In the data rows, the value 128 means zero.
Some points, one per row:
[138 151 150 136 153 132 128 161 128 134 106 100  75 136 115 122 125 102
 113 137 122 105 111 131]
[123 135 125 138 156 123 162  93 137 126 130 156 195 110 148 106 103 101
 157 111 158 131 160 140]
[133 124 128 144 105 129 147 121 130 120 116 150 133 135 103 127 159 112
 107 123 134 124 134 123]
[117 126 162 154 157  96 125 124 121 139 111 104 102 141 111 124 126 141
 136 137 122 115 146 103]
[150 168  29  89 209 171 171 104 145 146 178 180 255  63 199  65  17  37
 243  90 183 155 156 211]
[134 124 162 131  86 140 125 148 126 121 118 118  53 160  98 160 174 124
  68 154 132 111  85 123]
[100  81 192 130  16 151 124 141 106  90 123 134  55 176  88 193 202 184
  10 131 110 123 108  75]
[170 179   0  90 255  94 103  87 164 208 200 146 255  32 233  26   0  85
 255  74 131 166 178 208]
[108 118 167 153 100 133 148 125 113 101 104 161 155 141 103 138 128 136
  82  99 139 130 156  82]
[135 143 131 129 142 152 136 134 128 127 122 131  95 144 122 135 128 110
 107 142 139 124 101 155]
[140 134  86 131 160 135 138 105 138 145 146 147 212  85 140  98  77  87
 175 112 164 144 147 151]
[141 136 139 120 118 130 102 130 136 128 110  99  42 154 111 140 165 145
  98 175 110 106  88 144]
[134 102 128 130  97 155 151 126 118 128 144 155 145 132 129 138 152 111
 108 135 151 133 126 140]
[177 212   0  87 255  55  62  96 187 231 189 114 255   0 255   0   0  77
 255  85 106 160 183 217]
[121 122 115 121  97 147 149 108 130  97 134 158 186 114 119 133 130 103
 105 116 165 136 143 128]
[120 137 125 119 139  92 118 122 133 133 123 118 136 107 144 115 111 147
 157 123 118 133 141 113]
[149 153 174 196 192 208 248 100 106 139 104 182 164 166  70 115 150   0
  79 133 215  92 154 194]
[131 137 127 142 137 141 133 118 127 136 127 128 132 116 126 113 127 107
 136 131 141 127 130 145]
[116 122 123  96 126 106 103 133 136 127 129 110 110 116 147 134 126 167
 145 132  94 137 130 121]
[132 126  95  95 102 146  68 157 147 128 152 105  79 114 141 142 133 164
 133 147 100 140  90 136]
[127 111 117 113 101 128 116 133 134 121 128 124 113 134 133 136 142 137
 116 146 124 125 112 133]
[133 139 101 129 149 147 127 143 130 134 147 141 163 108 138 111 106 107
 150 112 142 131 128 154]
[115 134 172 182 145 120 159 124 111 128 111 146 168 134  92 117 121 108
 108  90 153 125 165  97]
[110 131 159 153 140 106 142 123 120 135 114 119 122 145 120 130 131 144
 127 130 123 117 148 106]
[124 123 127 122 123 127 128 133 117 125 131 133 134 132 133 137 140 128
 119 121 132 131 124 113]
[158 143  47  94 201 128  87 111 152 175 176 124 160  98 196  85  48 131
 236 142 123 154 125 180]
[139 128 111 111 111 153 107 150 135 129 149 129 116 134 142 145 121 129
 117 134 128 151 102 141]
[135 117  87  85  95 164 105 132 132 116 147 138 115 116 148 146 135 136
 129 152 132 139  90 157]
[138 146  75 113 186 124  90 155 144 154 146 107 128 102 177  99  73 136
 207 132 103 141 120 156]
[105 133 225 216 179  82 185 119  93 143  67 104  88 175  71 122 159 118
  99 139 134  94 180  93]
[112 110 185 155  84 104 164 102 110 111  96 125 108 164  73 153 193 124
  64 139 139 103 133  93]
[122 110 111  93  86 134 114 130 128 112 136 142 140 117 142 143 137 160
 108 113 125 153 118 111]
[100 119 181 143  99 130 120 163 113 100 107 108  72 141 116 161 161 161
  71 137 104 123 117  96]
[152 164  86 138 213 157 169 112 129 150 146 146 194 101 141  87  88  31
 199 129 171 119 136 191]
[109 102 255 182  29 150 162 140  95  89  65 110   0 233  30 215 255 159
   0 179 125  78  92  83]
[151 135  83 104 132 154 116 123 135 154 160 139 136 112 142 127 118  96
 149 147 142 131 106 171]
[117 115 174 159 127 142 186 105 113 128 107 137 127 156  93 140 161 108
  90 126 150 110 155 116]
[118 134 160 162 151 123 137 142 113 132 110 126 134 134 118 126 115 127
 119 108 136 132 146 104]
[161 153  90 141 203 146 160  97 135 159 140 141 170 117 139  92  98  54
 184 148 177 120 142 185]
[125 119  88  98 122 107  98 125 146 131 148 115 152 106 157 119 106 175
 157 114 107 146 128 134]
[110  96 160 118  46 149 125 129 113  92 121 143  99 160 106 179 168 171
  50 133 137 137 110  96]
[128 155 157 166 184 143 177 126 109 148 118 125 106 149 115 121 126  88
 120 154 142 109 138 161]
[123 114 127 116  61 163 142 130 123 100 130 151 146 135  97 158 161 118
  72 112 146 127 115 119]
[109 108 167 128  60 152 119 159 125 103 119 108  47 169  95 168 179 160
  46 134  98 113  94 101]
[ 95 111 110 115 110 103 138  90 137 118 148 156 213 112 150 126 114 158
 158  99 131 161 172 114]
[130 130  87  96 144 115 105 126 136 142 153 135 197  92 164 107  80 132
 187 111 126 161 144 143]
[110 115 139  80  36 125  39 181 138  88 126  86  11 135 147 185 164 229
  77 149  43 141  64  99]
[129 108 108  88  92 137 112 136 127 124 152 145 162 102 151 146 127 152
 122 112 135 165 124 108]
[128 113 118 101  81 159 118 150 128 112 153 149 123 127 138 150 133 135
  89 129 132 144 113 123]
[151 152 117 140 185 144 137 140 128 154 129 115 120 115 139 109 104  89
 168 136 134 116 117 161]
[ 98 118 194 165 140  66 124 121 104 125  86 111 114 143 102 120 147 180
 120  87 117 123 172  33]
[134 155  77 121 235  52  62 139 143 185 132  67 107 101 182  73  61 170
 255 131  70 141 144 133]
[123  93 159 122  67 121 113 150 110 113 117 120 103 136 113 163 173 161
  77 125 124 133 118  81]
[106 122 130 133 144  80 105 114 128 148 120 101 137 120 160 123 113 186
 174 125  95 143 159  98]
[133 157  82 146 230 122 169 103 133 165 141 145 207 109 145  73  59  59
 233 120 147 124 176 184]
10 more points follow, each with its number after it:
[118 131 160 153 159  91 135 106 116 146 110 124 132 142 105 112 118 137
 135 117 137 125 165  93] 0
[128 115 166 162 118 132 158 108 107 136 121 151 121 160  95 145 164 116
  91 124 141 114 138 113] 1
[139 143 107 110 139 120  98 133 140 122 127 109 100 122 143 119 125 134
 149 143 113 121 102 140] 2
[134 114 105  91  75 152 113 138 135 114 147 140 121 130 141 156 138 142
  99 128 128 140  95 135] 3
[138 123 137 124 130 126 100 141 132 142 129 115  81 144 131 139 134 155
 120 129 100 123 106 115] 4
[121 130 136 104  70 166 143 135 131  92 124 152 143 124 120 157 158 114
  85 122 149 129 105 122] 5
[ 94 101 217 178  91 106 163 110 103 115  90 150 140 158  83 147 170 142
  69 118 141 124 178  59] 6
[129 125 175 221 171 159 255  63  95 133 101 220 255 156  67 100 136   0
 102  79 252 103 213 147] 7
[130 122  98 113 159  94 117 108 137 151 146 128 178 109 155 103  91 140
 200 112 123 141 158 116] 8
[147 151 115 112 148 122  79 140 145 144 109  92  48 113 129 125 140 136
 135 164 110 112  92 146] 9
Which of these numbered points is nearest to each point below, looking only along the 4 directions in which the first points spread most? Its number follows each.
[130 102 132 112  65 139 138 109 123 114 159 160 154 146 127 152 153 141
  96 129 142 148 127 118] > 5
[114 124 158 166 158  93 137 129 112 149 123 120 146 144 122 114 124 146
 145  94 125 120 167  91] > 0
[ 91  98 209 178  99  98 166  96 103 123  93 139 142 166  86 158 167 149
  77 105 145 122 179  59] > 6
[112 128 164 164 165  85 148 122 109 151 116 115 152 125 113 112 126 137
 153 113 116 123 169 105] > 0
[123 101 136  99  17 202 150 146 130  73 145 171 126 155  99 186 185 110
  19 138 155 129  77 147] > 5
[137 153 138 130 141 137  93 176 121 130 117  79  24 151 134 143 142 147
 116 152  77 115  77 139] > 9
[133 141  59  95 161  86  95 122 147 139 162 121 207  71 188  79  52 146
 224  88 111 154 159 128] > 8
[132 154 108 124 163 117  96 133 137 146 120 110 117 107 139 111 100 134
 169 138 111 123 126 140] > 2
[135 123  92  71  66 175 102 152 143  97 158 140 104 129 150 162 135 135
  94 154 134 138  70 150] > 3
[128 117 126 134 102 141 141 124 131 120 137 154 175 129 123 137 135 120
 110 108 146 141 132 130] > 5
[133 159  62 102 176  83  80 121 162 147 147 122 196  59 181  81  59 139
 234  93 109 154 139 119] > 8
[152 140  94 101 122 172  96 153 150 130 130 103  39 127 140 142 126 126
 116 173 100 125  69 180] > 9
[122 121 146 129  96 112 101 151 124 127 120 110  76 136 123 152 153 164
 103 145  95 130 123 108] > 4
[137 120 101  75  64 175  87 145 141  96 150 138  86 115 152 163 133 143
  87 151 132 145  68 144] > 3
[128 149 123 134 165  92  82 156 139 143  97  76  68 120 138 109 111 156
 166 140  91 118 129 113] > 9
[135 174   0 108 255  86 122 102 162 172 177 137 255  36 215  34   0 105
 255  48 124 158 189 180] > 8
[108  89 142 137  63 120 158 100 119 119 144 163 188 131 117 151 160 136
 103 106 146 144 152  98] > 5
[135 130  95 101 130 124  99 155 137 136 152 109 120 123 156 122 106 146
 151 114 101 147 113 127] > 2
[122 129 162 160 165  82 148 123 112 137 103 114 149 126 112 110 131 114
 144 126 131 116 160 102] > 0
[129 148 155 154 193  86 140 127 117 155  97 100 129 133 137  97 107 128
 169 123 117 122 164 110] > 0
[128 113 157 151 132 137 165 105 124 133 130 142 128 167 104 136 142 106
  98 136 157 116 137 126] > 1
[123 123 173 211 168 163 255  37 102 142 107 210 255 160  55 112 155   5
 100 116 234  96 215 146] > 7
[145 104  89 100  85 139 111 122 144 127 154 148 148 115 140 146 131 134
 125 139 131 147 107 146] > 3
[144 156 110 130 176 117 109 137 145 156 113  95  57 141 140 110 107 129
 159 169 106 111 102 163] > 9
[157 174   0  98 255  82  96 102 161 180 179 138 255  17 214  27   0  82
 255  69 143 165 190 178] > 8
[144 148  37 108 190 142 113 106 146 163 187 162 240  80 190  90  48 113
 236 103 147 161 158 184] > 8
[144 124 106  91  90 168 118 121 138 116 145 145 112 121 132 139 144 129
 102 142 135 132  95 141] > 3
[126 116 169 148 128 131 143 128 116 125 108 131 102 153 106 134 143 120
  93 131 146 110 133 109] > 1
[ 80  98 211 185  96 104 167 111  89 121 108 132 139 158  90 155 170 172
  70  99 132 133 184  57] > 6
[141 161  97 132 176 123 100 144 138 153 118  88  76 126 145 111 112 137
 163 150  99 113 102 160] > 9
[136 133 111 113 141 115 107 151 137 131 136 100 104 131 144 125 132 135
 154 123 102 118 105 130] > 2
[100 108 192 176  95 109 166 113 101 112  92 147 142 157  61 138 176 133
  69  89 141 113 169  64] > 6
[122 129 142 122  94 102 106 135 135 115 109  97  77 141 109 133 158 155
  99 141 102 115 107 108] > 4
[126 145 129 118 130 121  98 143 135 117 116 103  89 125 126 133 134 148
 125 131 114 121 114 115] > 4
[123  83 153 116  38 131 125 134 118 108 135 134 110 158  91 169 191 148
  61 134 138 124 107  85] > 5
[138 152 105 145 189 135 120 131 129 156 146 123 113 128 141 108  95 103
 175 146 115 131 110 171] > 2
[113 130 161 133 111 123 114 151 115 112 108 119  86 139 125 139 141 154
  92 132 111 130 118 108] > 4
[153 144  42 126 192 136 112 107 140 172 166 156 230  74 161  73  54  91
 223  89 148 147 164 168] > 8
[116 120 168 153 128 117 145 130 108 128 110 123 110 154 103 139 145 117
  99 144 133 124 134 116] > 1
[130 138 160 203 187 180 255  77 100 134 124 210 255 145  76 103 113   0
 105  92 244 103 203 170] > 7
[126 136 177 162 151 131 169 140 113 126 101 122 109 161  99 141 141 101
  93 125 145 105 139 109] > 1
[125  88 143  89  25 142 118 126 134  99 148 138 127 140 123 178 180 163
  64 129 130 138  96 102] > 5
[ 48  24 255 246   0 174 255  72  45  17  18 201  44 255   0 255 255 120
   0 159 221  60 162   0] > 6
[155 159 133 142 199 125 130 139 123 152  97  92  71 127 127 106 121  88
 166 179 128 102 120 174] > 9
[118 138 152 137 122 130 115 155 120 118 108 115 104 133 126 129 127 140
 113 107 114 127 124 108] > 4
[143 130 115 110 131 120  94 141 134 137 131 103  91 126 147 128 121 141
 147 152 103 129 108 143] > 2
[141 117 121 142 113 182 170 113 129 126 144 168 169 136 107 140 145  77
 104 138 176 128 133 157] > 5
[126 109 157 130  93 113 104 137 119 117 117 103  46 139 115 152 180 182
  91 170  86 119 102 109] > 4
[164 178   0 105 246 107  76 127 164 190 186 142 255  39 218  35   0 114
 255  81 118 161 165 195] > 8
[117 102 177 142 105 106 106 143 123 120 106  95  49 158 108 163 167 183
  76 142 108 119 117  77] > 4
[108 101 162 125  51 131 127 121 124  94 126 148 111 144 101 164 175 168
  66 132 125 132 127  90] > 5
[107 102 181 118  25 148 136 132 125  74 105 128  68 168  81 187 220 151
  19 146 121 109 101  92] > 5
[125 107 143 111  94 134 109 137 132 124 136 122  89 142 131 152 144 173
 107 143 110 132 108 114] > 4
[112 135 172 153 133 137 190 104 107 120  99 145 134 137  96 134 149 101
  99 132 148 111 159 126] > 1
[137 141 136 155 196 133 132 143 128 155 120  99  75 160 122 115 113 117
 147 149 111 110 131 153] > 9
[151 124 113 124 156 125 121 121 136 141 139 134 133 122 137 109 116 117
 156 140 138 128 124 145] > 2
[135 133 144 140 118 183 136 153 124 114 120 134  68 140 115 149 140 101
  80 166 138 115  97 170] > 5
[105 139 162 194 170 133 238  77 109 123  99 183 252 127  87  99 118  37
 126  84 213 106 222 131] > 7
[128 106  74  87  88 144  92 134 143 122 179 145 164 111 166 139 116 153
 141 125 116 160 111 143] > 3
[123 113 107  99  90 130 108 125 133 105 132 135 147  93 149 136 134 151
 123 131 125 147 122 126] > 3
[117 139 158 144 152 112 138 138 121 113 108 106 125 134 120 123 128 123
 123 128 120 127 140 125] > 0
[175 204   0  99 255  63  60 103 180 229 193 108 255   0 245   0   0  95
 255  72 111 167 182 208] > 8
[151 120 117 107 127 122 121 119 130 139 142 126 132 127 140 129 128 111
 145 144 133 135 103 138] > 2
[115 148 171 182 173 123 155 140 113 136  99 122 106 141 103 123 119 117
 118 125 130 116 164 114] > 0
[133 139 128 140 168  96  83 154 130 159 123  80  62 127 139 119 107 171
 178 145  80 118 125 108] > 9
[143 155 118 122 171 149 140 126 133 143 126 118 107 121 145 110 114  97
 162 154 124 114 117 170] > 2
